In the rows, zero is written as 128.
Each run below is a few steps of one of 8 hidden systems, one row a step.
run 1, k_211, 8 rows:
[[181 123 138 106 138 113 196 158 133  73 131 116  80 127 110  94 126 181]
 [125 206 155 108 110 127  74 132  83 136 139 136 142 129 181 137 142  90]
 [ 83  61 109 158 129 150 127 135 148 123  70 167 158 136 107 132 123  99]
 [187 115 125 121 135  85 161 128 142 118 196 123 136 137  89 131 145 156]
 [ 95 166 140 115 124 132  92 126 101 102 143 120  92  89 160  78 103 122]
 [152 100 139 108 117 154 150 139 125 124  65 144 130 131 150 169 146  87]
 [124 142 101 130 128 120 119 146 121 132 159 140 183 185  86 122 129 147]
 [120 113 149 159 140  77 117 119 149 120 136 146 108  80 147  90 127 141]]
run 2, k_967:
[[ 98 121 107 162 116 141 119 126 149  88 140 110  64 107 157  87  76 136]
 [157 141 157  81 137 167 168 133  94 128  76 124 118 130 127 165 154 127]
 [ 89 159  93 148 126 142  75 103 131 180 157 100 156 148 130 138 107 128]
 [122  93 136 178 146 118 169 136 156 123  81 151 100 123 114 119 134 176]
 [155 168 140 108 117 148 135 112  98 111 193 107  93 112 140 151 141 135]
 [ 78 117 128 110 141 156 108 120 118 145  65 114 127  97 136 108  97 106]
 [170 131 106 133 133 131 158 129 154 160 125  98 145 177 110 170 136 160]
 [ 82 172 133 180 121 129 101 132 117 113 141 152  99 127 147 101 121 160]]
run 3, k_137:
[[183 142 104 127  99  99 120 154 179 121 110  85 109 161 210 120  96 100]
 [110 148 127 170 110 164 164 156 103  78 143 185 115 178  91 132 152 174]
 [101 119 164 165 155 100 106  76 128 188 128 142 124  59 132 150 159 142]
 [135 107  82 100 118 154 125 112 154 120 161  52  99 116 137 120  66 106]
 [141 172 139  92 142 151 161 172 101 110  55 127 118 162 123 105 125 165]
 [139 159 133 188 109  99 102 129 142 165 133 163 161 168 162 175 170 130]
 [ 90  73 112 186 123 130 129 104 157  99 173 148  88  93 113 113 112 139]
 [141 147 151  63 159 148 151  98  90 139 140  74  84  70 112 125 122 149]]
run 4, k_190 (8 x 18):
[[148  85 141 126 120 144 166 131 123 100 138 159 128 117 104 157 156 115]
 [109 148 130  83 146 126 111 124  97 126 161 112 139 106 102  92 114 131]
 [137 127 115 135 131 123 126 125 164 150  85  91 108 123 166 123  97 128]
 [148 139 117 156 114 141 147 142 132 122 124 150 137 178 117 158 150 150]
 [102 132 158 141 128 106 106 119 107 124 154 170 143  98 123 123 155 117]
 [127  91 120  97 127 147 130 109 131 115 148  98 110  88 128 129 104  93]
 [138 147 115 104 138 139 150 151 128 123  91  96 118 155 120 101 102 158]
 [134 157 132 162 125 109 110 128 138 171 103 138 152 163 154 153 149 140]]
run 5, k_964 (8 x 18):
[[151 159 152  81 170  51 116 127 123 154 153  90 145  95 119  65 119 161]
 [136 137  93 165  99 130 123 173 171 122  66 128 133 204 178 124 102 120]
 [117 135 156 158 126 178 151  95  95 142 127 167 109 109 118 205 185 139]
 [ 86 124 117 112 131 111  78 100 114 127 204 117 147  81 107  86 105 101]
 [173  85 120 106 134 101 171 160 173  88  92 106 102 130 134  86  98 135]
 [168 188 146 105 118 138 134 147 102 154  93 134 152 176 153 174 167 128]
 [ 43 131 122 187 132 157  92 106 115 158 117 162 143 123 104 128 122 148]
 [150  72 119 151 117 107 139  95 162 109 206 119  93  84 124 135 126 117]]
run 6, k_964 (8 x 18):
[[116 147 121 104 113 119  66 120 116 143 147 120 170 128 158 128 119  65]
 [111  70 117 139 144 147 171 142 144 106  85 143 121 135  81 111 117 154]
 [177 168 150 124 126  86 119 122 126 155 172 123 140 132 148 154 162 136]
 [ 70 128 116 150 113 158 108 148 117  94  98 159 124 141 138  93  99 114]
 [162  84 146 122 141 116 153  98 145 153 128 121 125  91 121 168 157 120]
 [123 161 112 100 119 129 110 156 105 101 165 131 158 165 112  93 113 125]
 [125 112 149 157 145 110 144 130 146 142  63 142 102 107 147 121 137 151]
 [139 134 111 125 102 142 107 122 121 137 174 130 158 153 133 169 143  89]]
run 7, k_137 (8 x 18):
[[183 122 104 178 128  61 122 120 203 173 149  86 124 146 164 139 118 151]
 [ 85 166 116 158 116 158 132 139 103  63 171 139  74 133 119  79 101 174]
 [129 153 174 123 143 156 136  92  96 166  83 123  90  77 161 183 166 132]
 [132 106  62 148 122 160 124 119 174 170 118  72 143 179 122 158  90 130]
 [136 156 141 157 144  89 155 164 140 104  97 136  94 143 134  73 121 198]
 [119 190 144 164 106 143 101  98 100 140 183 137 107 125 163 169 159 135]
 [ 85  75 109 157 132 180 140 104 149 135  86 116  88  96 124 145  99 122]
 [185 150 123  94 152 113 169 129 144 159 122  64 114 142 114 129 119 181]]
run 8, k_190 (8 x 18):
[[143 135 129 102 132 130 107 106 136 159 115  73 104  89 175 139 107  97]
 [121 123  95 155 117 164 152 153 143 114  92 135 124 189 111 133 109 155]
 [140 150 168 145 144  86 124 122 115 153 134 166 148 116 126 144 179 151]
 [ 99 106 111 134 106 156  99 103 125 112 181 122 118  98 131 138 110  83]
 [136 111 141  93 149 133 169 145 126  99  83 113  94 109 119  91 109 145]
 [142 176 117 117 133 136 116 127 124 182 115  93 155 170 135 155 130 139]
 [ 94 111 124 208 120 112 113 127 154 123 130 170 127 137 133 128 132 144]
 [154 110 158 109 122 136 154 110 103  97 174 145 107  88 123 160 165 107]]
run 9, k_656 (8 x 18):
[[121 120 138 116  98 185 167 131  76  27 199 175  82 119  93 142 149 122]
 [111 118 114  35 177 132 122 126 105 158 100  66 169 113  66  69  79 130]
 [202 122 102 143 104  81 132 162 182 156 114 124 188 215 156 167 146 106]
 [ 85 169 176 187 123 117 131 159  94  85  91 223 105 131 143 100 167 170]
 [117  57 159  69 140 133 124  89  99 109 157 138 124  27 109 130 139  56]
 [155 104  58  89 118 134 143 160 159  85 178  71 138 183  90  80  65 134]
 [187 186 152 104 154 103 165 162 119 171  46 117 157 187 133 143 164 182]
 [ 84 145 158 169  93 122  68 134  98 122 124 223 178 136 166 154 178  63]]
run 10, k_975, 8 rows:
[[177  64 178 156 129  65 154 115 155 123 127 184 127  77 146 165 193 105]
 [116 151 127  29 120 152 104 137  61  81 180 117 155 117  98  92 111  78]
 [169 119 145 119 155  70 150 176 162 146  12 134 151 154 158  93 129 139]
 [169 158 117 135  78 148 116 137 110 113 193 160 164 193 141 199 172  87]
 [ 60  92 162 143 157 118 130 144  95 100  91 211 154 104  71  77 149 142]
 [186 118 161  80 118  65 103 116 138 131 160 104 128  67 192 133 139  56]
 [143 127  97  58 119 174 164 186 112  68  85 117 149 194 102  90  91 115]
 [170 155 167 157 140  79 139 141 133 190  81 168 173 168 143 181 200 155]]
run 11, k_144:
[[145 140 128 136 106 151 133 124 151 107 102  82  44 106 203 127  88 120]
 [104 153 108 152 123 184 107  96 126 199  96  99 140 148 136 191 127 126]
 [117 102 120 148 173  79 125 107 165 191 119 104 152 109  93 105 119 170]
 [150 133 123 149 122 107 143 115 158 107 169  89  53  94 158 103 101 160]
 [ 90 156 115 136 113 191 107 108 121 145  92  95  91 120 168 148  97 111]
 [133 117 116 123 156 122 119 103 148 211 103  84 166 127 114 161 130 133]
 [142 131 110 160 148  86 142 128 168 137 147  97 104 132 117  94 106 189]
 [112 137 137 162 116 139 117 110 142 121 117 117  63  89 184 129 112 127]]
run 12, k_211, 8 rows:
[[175 171 138 135 141  48 125 140 145 153 160 118 150 145 136 105 140 170]
 [ 73 133 126 175 102 154  93 111 126 102 144 145  84  94 171 122 110 106]
 [152  89 144  88 140 168 174 117 108 129 106 133 127 109  90 169 158 118]
 [133 162  98  92 138 104 101 142 127 151 142  87 173 164 116  94  99 134]
 [125 128 138 182 119 102 130 147 160 112  85 153  95 129 173 108 122 142]
 [134 130 138 144 108 156 139 106 104 122 183 154 123 127 116 187 166 118]
 [ 91 111 124  90 159 133 117 113 110 145 125 108 142  88  84  93 105 126]
 [180 126 118 108 123 103 139 147 164 126 103  88 114 143 171 121 107 117]]
run 13, k_144 (8 x 18):
[[148 148  86  56 120 216 155 134  95 134 126  62 140 182  92 166 105 117]
 [152 177 153 141 158  59 124 165 141 181  47 143 176 173 140 106 151 181]
 [137  86 115 232  97  78 122 118 184 100 199 175 107 124 146 138 143 131]
 [ 53  95 140 115 132 212 141  94  78  83 134 138  66  53  96 122 112 116]
 [166 176 137  12 142 133  99 117  82 176 133  55 170 115 135 137 122  82]
 [175 137  75 145 121  96 144 193 187 136  78 109 174 241 133 103  97 159]
 [124 114 171 247 120  96 157 125 157 119 109 211  79 114 156 160 189 177]
 [ 36 103 129 140 120 172  78  63  86 112 228 148 110  38  93 123 120  91]]
run 14, k_975, 8 rows:
[[119 131  92 136 126 168 131 121 134 155 122 106 146 170 106 156 113 137]
 [109 127 125 184 138 103 122 116 144 147 151 145 127 131 113 123 135 173]
 [106 134 135 136 116 137 110 106 116 102 161 122  81  84 150 114 112 117]
 [132 106 120 100 144 154 152 122 137 132  85  85  98 107 127 124 101 130]
 [153 158 103 129 130 135 132 123 142 169 136  88 145 170 121 157 125 153]
 [ 88 145 115 192 122 130 114 127 131 125 145 158 123 149 119 119 127 163]
 [109 107 147 152 128 127 123  97 128 119 146 138  82  63 147 132 136 123]
 [130 113 111  76 141 155 135 117 126 126 126  69 107 101 119 109  89 111]]
run 15, k_967:
[[111 132 141 161 123 112 105 123 119 149 132 174 166 136 128 154 162 120]
 [126  78 124 141 132 109 138 114 143 107 177 141 121  94 100 115 127 126]
 [155 127 136  70 135 122 141 146 113  93 129  99 110 112 129  89 110 117]
 [145 152 121 109 117 127 100 145 131 150  91 118 160 162 162 134 123  93]
 [109 114 113 184 116 120 117 138 148 136 128 169 165 172 113 146 144 130]
 [131 111 154 141 134 100 142 119 118  99 182 162 111  91 101 116 153 146]
 [147 111 137  70 132 122 128 122 121 105 140  94 106  79 139 101 104  92]
 [146 136  99  89 123 142 120 159 137 139  77 101 165 181 141 128 103  96]]
run 16, k_656, 8 rows:
[[101 104 115 115 144 110 102 128 148 143  97 103 140 105 130  87  88 110]
 [181 113 121 141 112 126 165 136 151 119 145 126 115 155 132 168 147 135]
 [ 95 179 144 121 135 138 109 138  87 120 121 141 126 129 128 101 128 145]
 [127  79 130 120 134 128 120 112 143 151 104 128 143 102 136 151 132  88]
 [132 126 108 150 115 123 135 137 139  99 176 130 118 150 114 114 117 150]
 [140 150 154  97 148 119 139 128 109 146  90 109 116 110 136 118 130 142]
 [128 125 110 132 103 149 111 131 128 121 141 139 153 152 142 156 128  88]
 [101 115 130 154 150 121 138 129 134 130 111 143 124 122 102 102 122 163]]

Which system made each of these runs?
run 17 (2 x 18):
[[115 117 130 154 123 119  93 122 149 158  89 132 138 119 169 143 126  94]
 [157 103 108 132 118 131 165 134 148  96 164 118 109 144 107 130 123 144]]

k_137
run 18, 2 rows:
[[116 125 144 181 124 150 151 104 128 120 136 141  75 101 136 158 142 159]
 [ 94 114 117 106 145 161 110  90 112 152 145  90 115  79 111 132 105 116]]

k_975
run 19, 2 rows:
[[ 89 131  92  78 149 103  57 125 133 171 126  78 191 122 117  62  67  92]
 [198  91 119 179 114  95 175 151 198 134  88 136 119 176 160 171 148 145]]

k_656
run 20 (2 x 18):
[[114 118 115 133 127 141 138 168 134 107  71 154 148 176 113 108 116 134]
 [158 139 154 154 129  75 128 124 135 138 160 156 137 123 136 140 171 146]]

k_137
run 21, 2 rows:
[[164 175 154 147 124 159 152 108  99 180 120 145 135 161 132 232 203 151]
 [ 20 112 124 179 130 156  86  99 103 114 173 181 129  87  86 104 119 128]]

k_190
run 22, 2 rows:
[[182 160 134  99 140  69 114 120 136 155 177  85 143 119 140 118 131 137]
 [114 123  94 168 107 144 131 160 161  96  94 125 102 168 153 103  85 137]]

k_144
run 23, 2 rows:
[[112 140 182 173 143 116 155 108  98 114 150 187  85  83 110 136 183 180]
 [127 101 131  74 134 152 119  80 115 126 178  66  78  44 136 127  98  92]]

k_967
run 24:
[[131 154 154 132 121 117 131 160 123  91  70 143  90 125 180  97 123 133]
 [143 137 120 155 109 156 135 111 120 141 165 142 137 155 119 197 165 127]]

k_137
run 25:
[[107 192 173 133 129 141 107 116  65 154 133 171 148 125 130 162 183 135]
 [ 93  59  98 138 141 126 100 101 160 164 120 116 166 108 105 134 106  93]]

k_211
run 26 (2 x 18):
[[142 172 144 124 138  94 104 115 138 150 123  76  78  83 193 101 102 140]
 [128 127 100 155  98 188 147 148 138 120  82 136 123 190 148 177 126 112]]

k_190
run 27:
[[112 107 145 153 159 112 169 129 134 113 114 144  92 104  91  91 132 193]
 [169 153 145  71 118 115 114 118 106 126 175  99 131 105 153 141 139  90]]

k_656
run 28 (2 x 18):
[[209 133 131  86 110  84 138 152 146 104 152 104 127 142 167 132 132  97]
 [118 138 107 116 106 117  97 173 127 101 107 152 175 182 137  91 104  94]]

k_190
run 29, 2 rows:
[[159 137 111 166  84 160 153 130 136  94 170 138  96 169 143 181 145 134]
 [ 67 162 146 113 162 148 113 111  88 156 101 121 120  98 103  97 114 165]]

k_656
run 30 (2 x 18):
[[104 148 132 146 148 175 138 104 112 181  86 115 119 126 110 174 142 165]
 [103 143 110 171 142 149 132  94 137 157 153  94  86 116 113 134 111 185]]

k_967
run 31, 2 rows:
[[101  98 133  54 152 162 150 152  99  96  54 118 127 107 102  73  95 108]
 [216 184 140 101 107  99 133 139 122 152 151 112 155 177 158 181 173 118]]

k_144
run 32, 2 rows:
[[173 134 166  85 176  71 164 130 118 153 121 115 143 105  92 112 159 173]
 [137 162 108 162  93 104 101 155 149  79 179 128 106 159 169  91 105 127]]

k_144
run 33 (2 x 18):
[[141 100 115 161  98 143 123 114 151 128 143 139 120 132 155 177 139  92]
 [112 116 137 106 134 131 148 144 104  83 137 156 128 121  88  96 131 137]]

k_190
run 34:
[[127 118 109 220 108  73 105 150 183 140 128 179 164 186 148 134 142 135]
 [165  94 160 123 103  97 141 125 114  63 209 189 129  98 128 144 180  81]]

k_190
run 35, 2 rows:
[[117 162 159 118 129 133 132 142  85  95 131 161 112 117 127 113 147 139]
 [127 117 125 106 110 126 101 134 121 122 137 142 163 137 141 133 127  67]]

k_144
run 36 (2 x 18):
[[164  90 105  44 124 134 142 154 125  93 138 103 168 150  96 108 100  81]
 [138 144 153  93 134  89 118 176 101 112  92 183 196 161 118  97 158 109]]

k_137
run 37 (2 x 18):
[[171 166 182  38 161 111 165 161  80 108  66 117 111 101 130  86 143 146]
 [113 158  98 149 137 114  80 139 151 218  62 117 210 191 143 150 121 122]]

k_964
run 38, 2 rows:
[[113 150 150 179 113  94  90 121 137 132 141 159 121 111 179 130 140 115]
 [118  84 126 107 116 168 150 123 119  74 133 138  95  94 120 126 113  96]]

k_975
